One turning vector, and how many steps it has turned:
The counts run from 0 to 588.
[  2  15  -2 -13   6   7   7   5  -2  -5   1  -2   0 -14  16   1  -5   0
  -1  -8   1  11  -1  -6   9  -9   6  -3  -1  12   0  11  11   2  -9   9
 -21   5   0   0 -10  -1   6   7 -11  -5   4  -2   8   0  17  14   9  -4
 -21  -3  -4   4   4  -1  18   5 -15   9 -11   2  -8   4   5  -3  -2  -5
   0   7   7 -14  12  -5  15   2  12 -12   9 -13  15] : 291
[ 11 -13 -13  -3  -8  -3  12  -8   5  15  -2  -4  12   2 -14 -16  -3  -2
   1   7   1   1   1   5  -9  -3 -11   1   1  -3  12   8  12 -22   1  -6
   2  17  -4 -10  -9  -7   1  -2   1 -14   0   7  -7  -4   3  -1   3  -1
   3 -17  -6   6   1   4  -9 -10  -3 -16  10   1   7  -6   7  -2  -2  22
  10   3   5   4   1   9 -10  -3  -8   9 -14   5  -8] : 44
[  3  -7   1   8  11  -2   3   3  -1  11  -6 -12   6   9  -8   1  20  -5
   0  11 -10 -12  -2  10 -11   9  -1  -6   4 -15 -10   2  -4  -8  -8   1
  -2   0   2  -8  -8   7   1  -4   2   5   0  -1   7   4  -6 -14   8  -8
  16  -5 -21   3   9  15  -7   3  -8  -3  -1  20   9  10  12  -9  -1   5
  -6  24   6  -6   2   7 -13  -1   9   1   8   1 -17] : 538
[  6  -6   4   5   2 -12 -11  -3   0   1   7  -5 -16  16  -7  -3  13 -13
  -9   5 -11  -5   0   5   9   5  19   8   4   9 -13   1   2  10   4  -2
   2   1  -3  -8   1  -4 -10  13   7   3 -18  -5   6 -11  -5  -3  -8  10
   7 -15   1  15   9  13 -20   0   0  -2   2   7  -1   0  13   1 -10  16
 -10  -3  -5   8  -7   4   3  -1 -19   5   3   2  -7] : 467
[  9  -4   2   5   2  -9  -4  -4  11   1  -9  -1   2  11 -15  -7   9  -9
   2  18  -1 -17   0   6  -6   4  -4  10  -3  -3   3   8  -5  -6  -9  -1
   8   3  -8   4  -1  10 -13  -9   2   8 -10  -4  -4  -7 -20  -2  -7   0
  10   9  -8  -3   4  14 -15   3  -9  -9   0  26  14  15   4 -11   3  -7
 -11  20  -6   5   2  -2   6  11   2  -2  -2  -2  -3] : 402
[  6  -6 -10 -11 -14   1   6 -18   4   5   2  -3  -2  -3  -8 -21   0  -7
  -4   2  12   4   6   7  -5   7   4   9   0  13  11   7   9 -19  11   0
   7   9  -7   6  -6  -1   5  -1   3  -7  -1   1  -4 -14  -4   0 -11  15
  -7 -11   4   2  -6   3  -3 -18 -10 -22  14   1   6   6  13  -8   9   7
  -3  -8  -7   8  -5   9   3  -3  -8   8  -9   4  -2] : 49
[ -3  15   0  -4  18 -15  -7   4  -2 -16   0  -7   1   7   9   9   3  -1
  -4 -18 -10  -9   7  -7   8 -10   8 -13   3 -14  -8  -2  -6  28  10   0
  -9   8   9  -5   6  -7  -1 -10   0  -1  -1  14  -1  -2  -4   8   4  -6
  -1   3  -5   5  -3  -5  -9   4   5   0 -13  -3 -16  -3  -7   1  -1 -16
  -1   8  -3   5  -6  -3  -5   8 -16  -5   7  -5 -10] : 487
[  2   7   2   2  19 -14  -8   4  -9   1   3 -17  -4   5  12  -2  12  -1
  -5 -11 -16 -10  -1  -1   0  -3  11  -2   2  -6  -7  -1 -11  17  12   4
 -10   2   9  -5   3  -8  -8  -3  11  -9  -5   9 -10   5   2  14   1  -2
   5   3  -7  20   7  -5  -2   0   8  -8 -12   3   2   1  -4  -8  -3  -6
 -10  -3  -8   8  -6   0  -4  -4 -23  13  10  -1 -19] : 489
[ -1  -6 -13   1  -7   4 -10 -21 -10  -6  -3  12  -6  17  -7  -9 -10   9
   4  19   1  10  21   2   0  -2  -8  -2   1   5   5 -12   0  -8  -6 -19
   8  -7   3 -17   4  20  -5   8 -11   2   6  -8  -2  -6  -3  -8   1 -15
   8   2   2  -6  -2   6  10  -6   8   7  -4  -8   4   0   0   1  -2   9
   4   6   3  -8  -9  13   8   1  -4  -1 -12   5   3] : 384
[  2  17   0  -1   8  -4   2   8  -1  -6   1   7   7  -1  10   2   0   3
   0 -13   9 -14  -4 -15   1   2   2  -7  -8 -16  -8 -12  -3   8  14   8
   4  -6  -1  18  13  -3   3 -16 -11   0   7  -4   4  18   0   8   6 -12
 -12  19  -8  -8   1 -13  -3   1  -1  -2  -8   3  -6   2   3   3   4 -24
 -17  10  -1   3   6  -7 -10  -2  11   8  -1  -3 -10] : 350
[  0   0 -16  -5  -4   7  -3 -16   5   2  -7  17  -2  13 -19 -15   8   0
   5  -1  -1  -4  10   1   2   3   6  -2 -10   2  -2   1   9  15 -12  10
   5  -1  -6 -15   3 -10  -7   4 -24 -10  -4   2  10   0   4   4   0 -11
 -17  17   1   0  -9  -3   2   6  -2  -4  -4   3 -10   6  -5   6  -9 -21
  -1  15   2   1   5  -2   8  -3 -11   2 -22   1  11] : 63
[  9   4 -13  -3 -16   7   8 -19   0   2   2  11  12  -3  -4 -13  -7   2
   0  -9  15  10   3  -3  -3  -7 -12  -4   4  -2  22   5  16 -11   0  -4
   9  15   1  -6  -5  -5   7   2  -3  -7  -9   1   1  -8  -1   6   3 -10
 -12 -21   7   1  -4   5  -5 -11  -3  -5   8  -6   0 -15  10   9   5   9
   6   6   3   3   9  -4  -5  -4  -7  10 -17   7   0] : 46
[  6   2   4  -9 -14  11   6  -1   4 -15   0 -10   8   8   8  -6 -12   4
  -1  -9   0  19   4  -8  11 -10   3  -4  -5  10   4  -6   6   8   8   1
   0   9   4 -14  -1   6   1   8   4  -2   3  -1  -3 -14   5 -15  -5   5
   5   6  12  -2  -5   5   4  -3  -3   9   1  -7  -8   4   7   8  17   3
  13   0   8  -6  -9 -22  11  11   6 -17  17 -10  12] : 237
[  2  14   4  -2  12   1  -7   1  -4  -6   8  12 -17  -2   7   7   4  -9
  12  -4   6  -5  -4   5  13   8   1   3   5   4   3   6  -3   6  -9   2
  -1   8  -6  16  -1   0  -5  -7  -5  17 -11 -16   8  -2 -10  11  -6 -14
  -9   6   2  -4 -13   5   7   7 -16  12  -5  17   4  -2   1   2  -7 -21
  -3   7 -15  -3  14   2   3 -14  11   5 -11   1  14] : 133
[  8   2  -8  -2   0   2  -4  -9   7 -16  -9  13   0  17 -11  -4   4  -8
   6   9   7  -8   8   0   1  -3  -2   1  -1   2   2   1   6   3 -10  -6
  17   6  -2   0   4  12  -6  -4  -7  12 -13  -8   6 -12 -18  -4  -6 -11
  -5   8  -1 -12  -1  14 -10   5 -12   4  -4  20   7  15  11  -1   9 -10
   1  21   1  -1  -5 -11  13  13  12 -19  -4  -6   7] : 400
[  0 -17 -14  -3   3  -6  -3  -9   5  14  -3   7   1   9 -20 -13  11   2
   2  10  -9 -11  13  13   3   4  15   5  -1   0   0   9   6   1  -8   9
 -10   6 -11  -7   1  -8 -16   5 -13  -7  -3   9   0  -1   3  -2  -3   7
  -4  12   0   9  -7   5  -1   2 -10 -14  -3  -2   3  11 -13  -6 -22  -5
  -5   7  -4   3  -2  17   5  -1 -10   6 -18   2   6] : 65
[  7 -12   1  -5 -11  13  15  10   3  13   0  -4 -12  -2  -5   0   0  -2
   0   8  -3  11  -5   4   8   7  -3  16  -3   8   7  12  -7  -4 -10   6
   2  -6 -12  -1 -13  10  -3  14   6   5  -1 -13   7  -8   8  -5 -15  -1
   8  -2   4   1 -10  15  -5   6  -1  15   7   2  -3  -7   4   4  -9   4
  -1   0   6  -1  25 -11   5 -11 -12  -5   6   4  14] : 452
[  2   5   0  -2   5   2  -4   3  -7 -12   9  -6 -14   1  -4  12   7  -9
   1  -1   7   6   9  -7  -7   1   6  -8   4   2  -5  -1  -4  -9   4  -6
   5 -13   6  10   6  12   6  -2  11  13   1  -3  10 -19 -16 -13  -8  -1
  10  -8  -9  -7   4  13  -1  -7  -6  14  -1  10  -2   9  18  -8  18  -1
  -2  10   7  -2 -15   4  10   9  10 -18   6   1  -3] : 531
[  3 -14   6   0   3  12  12  19  -7   4   5 -11 -16  -2  18  -1  -1  10
   1  -6   8   6  -9  -4  -2   8   3   0   1  -6   0   0 -19  -4  15  10
  -8 -11  10   5  -2   8   4  -6  16   1  11  -4  -8  10  15  -3 -13   6
   7  12   4   4 -17   1  14   3 -10   8  -8   0   1  -5 -10  -3   4  -8
   5  -6  -6   1  10 -10   0  -5   7   2  21   1   2] : 506
[  3 -17  -3   7  -6  18   1  -1  -2  17  -5   1  14  -7  -2 -16  -5  13
  -3  -5   9  10  -4  -1 -13  -3   8  -4   2 -16   8   8  -5 -13  11  10
 -12  -7  11  -1   5  -3   3  -1  10 -12   1  13 -13  13  14   2   1  13
  -1   6   5  12  -1  -6  13  -8  -5 -10  -7 -13   4  -9 -13   0   1  11
   3  -1  -4   5 -10   1  -3   4 -12  14  -7   9   3] : 571
[  4  -1  -3  -1   8  -1  -7 -20   0  -4 -16  25  21   3  -8 -11   4   1
  -2   4   7  -2   4  -3  -3  -9  -3  -4   5 -14  11   5  11   5 -12 -11
   8   2   9 -11   9   0  10   1   0  13  -8   7   3  10  -2  14  -1 -10
 -13 -12   0  -7  -3   5  -7   9  -4  -9 -10  -4   2  -7 -12  11   3 -12
  -4  15 -10   5  11  -8   4   6 -14   1 -13   2  -6] : 410
[ -2  10  -3   3  12  -8 -12 -16  -8  -1   0  -4   8   2  -7   6   9  -5
   1  10  -7   0  17  -1 -13   1  -1 -11  11 -10   2   5   4  -3  -8 -10
  -4   0  10 -10   2   3   6  -5   0   6  -5  11   3 -11 -12  -3  10  -8
   6 -18 -21   6  14   7   0  -7   4  -4  -7   5   5   4   9  -8   6   4
  -4  22  -1  -3 -10  16  -4   7  -7   3  -8   2 -13] : 542
[  4   4   9   8  -1  16   2   3  -1   1  -4  -4  -9   3  -1  -1  15  -7
   1  -3  10  -1  -7  -4 -11   9  -1  -4  -5  -3 -14  -7  -7   0  -2   4
  18 -12   5   3  -1  11   9   2   2   7  -1 -10  17   4  -2  -8   3 -10
   7   0 -10  -4   6  12  -5  -1   0  10   0  21   0   6  27   2  14  -9
 -10  20   3  -6   5 -11   0  -3  15   4  10   0  -9] : 534
[  4  10   3  -1   1   8   2   5  -8 -12  11  -2  -7  -3   2  15   3  -6
   4  -6  14  13   4 -13  -4   1   3 -10  10  -2  -2  -6  -2  -7   1  -3
  10 -13  11  12   8   8   8  -1  10  16  -1  -4  14 -14 -12 -13  -5  -6
   5 -12  -4 -13  -2  11  -2  -3  -6  21  -3   9  -2  -1  22   2  17  -1
   1   6   9  -4  -7  -5   7   5  12 -18   3   1  -1] : 530
[  2  -8   9   1   0   9  -5  -7  -5  10  -9  -4  19  -1   2 -15   0  20
  -4   7 -16   9  -3  -4  -1   8   3   4  -7  -4   6   1   1   6  -6   3
 -15 -10   1 -24   5   8  -7  10  -1  -1   5  -4  -1  16  15  -4   6  -1
   9   7   0  12   7  -3   8   1   8  -3   1  -3   2   5  -5   9  -2   3
 -15   8   4  -2  12  -4   1  -5  -5  21  10  -8   2] : 224
[ 11   1  -7  10  -8   9  13  -4   6  -6 -13   7  10   5  -9 -10  -3   9
  -9  -6  18  10   0 -15 -12 -10  -9  -3  -5 -12  -2  -5   4  -1   3   2
  13  -3   2  -5  -3  15   1  -2  -7 -15   4  -5   3   4   6  -2  10 -17
  -2   0   1  -2   5  14 -15 -11  -2  -2   2  15  -9  -6  13   3  11   2
   2  21  14   0   3 -11   2  11  -2  -3  13  -7 -11] : 35
[  0   3   1 -20   2   3 -12  -7   3 -12   3  -4   4  -7   1  -7   5   1
   2   1  -6   3   7  -7   1  14  20   4 -12   4   3   6  10   9   8   7
 -12 -14   2   9  19  -1   4 -13   7  14   0  -2   4  -5   0  -9 -11  23
  -1   1  -1   1   1  -8   3  -2  -5  -4   2   0   4  13   4  -3  18  -9
 -13  -3  -4   5 -11   5  14  12   7   5  -6  -5   6] : 211
[  0  -3  -2  -2   3  12  -5  -5   2   9   0  11  14  -2   0  -8  12   2
  16  -5 -10  -3  -9   4   1  11   1  -2  -3 -13   9   7   7   7  -7   0
   2   0   1  -6  16 -22  10  -7   2   8 -13  -5  10   9   3  -7   4  -1
  -1 -11  -2  -6  -2  -8  -1  12   3  -2   3  -5  10  -8  -1  16  -5   1
  -5   7  -4  -2   5   1 -14 -12   4  28 -27   5   4] : 203
[  0   9   5 -18   2  11 -10 -10   0 -14   5   4   7  -7  -1  -5   2   0
   4  -7   2  11   5 -14   4  10  16  -1  -7   0   9   5  13  14   5   4
  -7 -14   6   9  21  -7   8  -8   4  18 -10  -2   7  -5  -3  -4  -9  14
  -9   0   1  -4   1 -13   5   0  -4   2   2  -5   0   7   5   7  19 -12
 -10   0  -4   4 -10  -1  13   5   3   1 -11  -6  10] : 210
[  5  -6 -17 -20 -15   3   5  -2  -2  -2   3  -5 -16   7  -3   0   0  -6
   7  11   6   4   6   6  -1  11   1   7   4  -7  10   1  -2 -12  17  -8
   2  -2   0   0  -9   5  22 -15  10  12 -12  -3  -3 -22  -1 -11 -11  11
   3 -13  -3  -6  -4   9  -2  -6  -9   0   3  -4   8   2   5  -6   6   9
  14   2  -7   5 -10   5  -1   6   0  -1   3   4  14] : 184
[  5   2  11  -2  -9   1  19   4  12   1  -4 -10  13 -16   5  -5 -11   2
  -6  13  10   2  -7  -9 -14  -5  -5   6  -6  -2   1  -1  -4 -29   4  -1
   4 -10 -13  17   1  12   2  -7   8   5  12  -6  -3   6  -2  -9   2  10
  13  -1 -11  -8   9   2  -7  -4  -1 -16  13   2   2   3  11  -3  18   8
  -7   1   6  -3   1  -5  -3   4  11  -2   4   1  -9] : 28
[  3   9   1  -5 -10  10  16   2  10  -9  -7  -1  17 -10   4  -3 -12   3
  -3   0  11   6   0 -13  -8 -14 -11  -7  -8  -2   0  -7   5 -10  -1  -1
  11 -11  -1   8   6   8  11  -8  -4   2  15  -5   1   4   6  -7   9  -9
   6  -1  -8 -20   5   3  -6   1   6  -1   6  -2 -13   1  16   3  22  -3
   5   6  15  -3   5 -13  -5   6  14 -15   1  -4  -6] : 30
[ -1   1   2  -5  -5  10  -2  -5   4   3   1  18  15  -6   4 -10  -3  -6
   1 -11   5   5  -3  -4   6  -9  10  -1  -6  12   7   1   9  -1  -6  11
   4  -6  -4   5  19 -14  -6  17   3   6   1   2   8  11   3  10  -3   4
 -13  -4  10  -2  -6 -12   3  10   2  -2   3 -21   0  -6  -4  16  -9  -3
 -14 -15  -5   3   4 -11   2 -11  -8   3 -23   6   7] : 73
[  0   8 -10   0 -10   4   9   8  -4   1  15  -2  -6   3   5   5  -8 -11
   9  -7   3  11   7   1   8 -18  -3  -5   6   6   2  -1   1 -10  -2  -1
  -3  15  -6  -2 -17  -3   1  10  -7 -11  -6  -1   6 -17   1  -1  10  -6
  -5  -9   0  -3   2   3   5  -2   1  21  -2  -9  -5  -7  13   0  -9  19
  14   1   9 -14  -9   0  -6  -7   1 -14  -6   9  20] : 313
[  4   9   9  -2  -4   0  -1   8  10 -11   1  10  12  -3   7  -3 -10   0
  -2  -9   5  -2  -3 -14  19 -11  14   3  -6   8  -2  -2   8  10  -5  11
  -2   0 -12  14  15  -1 -15   4  -9   8  -6 -11   9   2   0   6  -3  10
 -13  16  13  -5  -4  -1  -5   8 -11   6  -1  -4 -10   2   3  10  -2 -10
 -13  -5   3   0   0 -19  14   8   6 -13  -5  -5  18] : 79
[  0  -2   1   5  -7  10   8  -9   6   3  -9  -6   3   8  -1   1   1   8
   5   1  -6  11   4  -1  -7 -10 -18  -6   4  -7  13  -6  -4   2  -7  -7
  12   5   0 -25  -6   2   4  14  -5 -10   1  14  -1 -11  -2 -13   0 -16
  11   8   1  -3 -16  12   6   8  11   9   0  -1  -4  -5   3  12   3  -5
  10  14  14  -9  16 -14  -6  -3 -12  -6   2   0   0] : 247
[  2  -3   7   0  -2   9  -2 -12  -2   4 -12   1  23   0   9 -11  -6  20
  -1   5 -16  10   1  -6   4   8   4  -1  -5  -3   3  -3   8  14  -7  -3
 -12  -3   3 -24   3   6   3  10 -11  -2   3  -3   4  18  14  -5   8  -3
   2   7   9   7   5  -3  11   1   4   5  -5 -14  -3  -3  -5  16  -2  -1
  -8  15   5  -5  12  -8  -3   0  -1  20   4 -11   7] : 225
[  3   5   8   6   6  10  -1  12   2   1  -1  -4  26  -5  -2  -1   0  14
   0 -12 -16   7  -3 -16   0   0  -4  -4 -13 -11   4   9   2  15  -4  11
 -14 -10   2   3  13  -2 -15  -4   1  -4  -1  -2   3  13   6  -3   5  -5
  10  16  -2  12   6  -5  -4   6   9   4   0  12  -4  -1  -2   5   4 -11
 -19  19  13   3  11 -12   3  -1  -4  13   4  -7  -3] : 219
[ 10  -1   8  12  -2   7   1   7   9   4   5  -8 -12  -2   1  -6  15 -13
   3 -15  11   0 -17  -4  -8  -6   1   4   5   6  10   8   1  -2   0   5
  15   7   1   3   5 -12 -10  16  20  -9 -14   5   3 -11 -12   2 -11   2
   0  -5   3   2  -6  11   2   6 -10  -8   7  22  13  -1  16   9   9   0
  -2   0  -3   0   6 -15  14  -1  -3   2  -8   0  -7] : 262
[ -6  -4  10   4   5  11  -3   5  -6   8   1   3   2 -11  -2  -1   4   5
   2   5   9   1   5  -6 -21   1   7  -3  -1  -9   0   3 -13 -19   5  11
  -3 -26   6  16  15  10  -9   0  10   5  12  14  -6   7  -5   0  -8   7
   4  19  -7   3  -4  -5  14   2   1  -5  -7   2  12   7  -7 -10   8  -7
 -16   4  -4  -2  -5   3   7   2   1   0  -9  10  -5] : 6
[ -1  -9   2  10 -10   1  10  11  -2  15   8 -13  -9   7   5  -6  -4 -10
  -4   0  -3  -1  -5  12   1  -9   6   3  -3  17 -12  -7  -9 -18   6   4
  -5  13  -7  -5 -19  -4 -10   5   0 -17   3  -7   2   1   9  -3  10   2
   9  -4  -1  10  11   0   0  -5   1   2   2   1  -1  -4  11 -10 -15  26
   6  -8   6  -8 -11   6 -14 -11  -1   3   3   9   1] : 310
[  5   0  -4  -5  -4   5   7   5  -8  -5   9   6  23  -5  19  -4 -19  10
   4  -8   2   8  -2 -12  10  -3 -10  -8   1  -3  16  -1   4 -18  10  -1
  -5   5   7   6   6   4   0  -2   5   6  19 -11  -5  15   8   0   2  -8
   0   0   9  -1  -5 -17  10  -6  -1   6  -2 -16   6 -14  -2   9   2   8
   2  -7   6  -2   1  -7 -14 -12  18  12  -1   3   5] : 366
[  2   3  -7  -8  -8   9   3   0  -4 -22   6   1  -4   7   5  -5 -19  11
  -3   0  12   8  13  -8   4   1   0  -2 -11  10  -2 -12  -2  -4  10   0
   4  -7   0   2   5  20  -5  -7 -14  -1  17 -20  -1  -3   3 -10  -3  -7
   3  20   7  -7  -6  -4   8 -11   0   8  -4  -1  -3   8   6  -6  11  -8
   5  -3   7   1 -12  -2   9   6  18  -8   8  -7  10] : 373
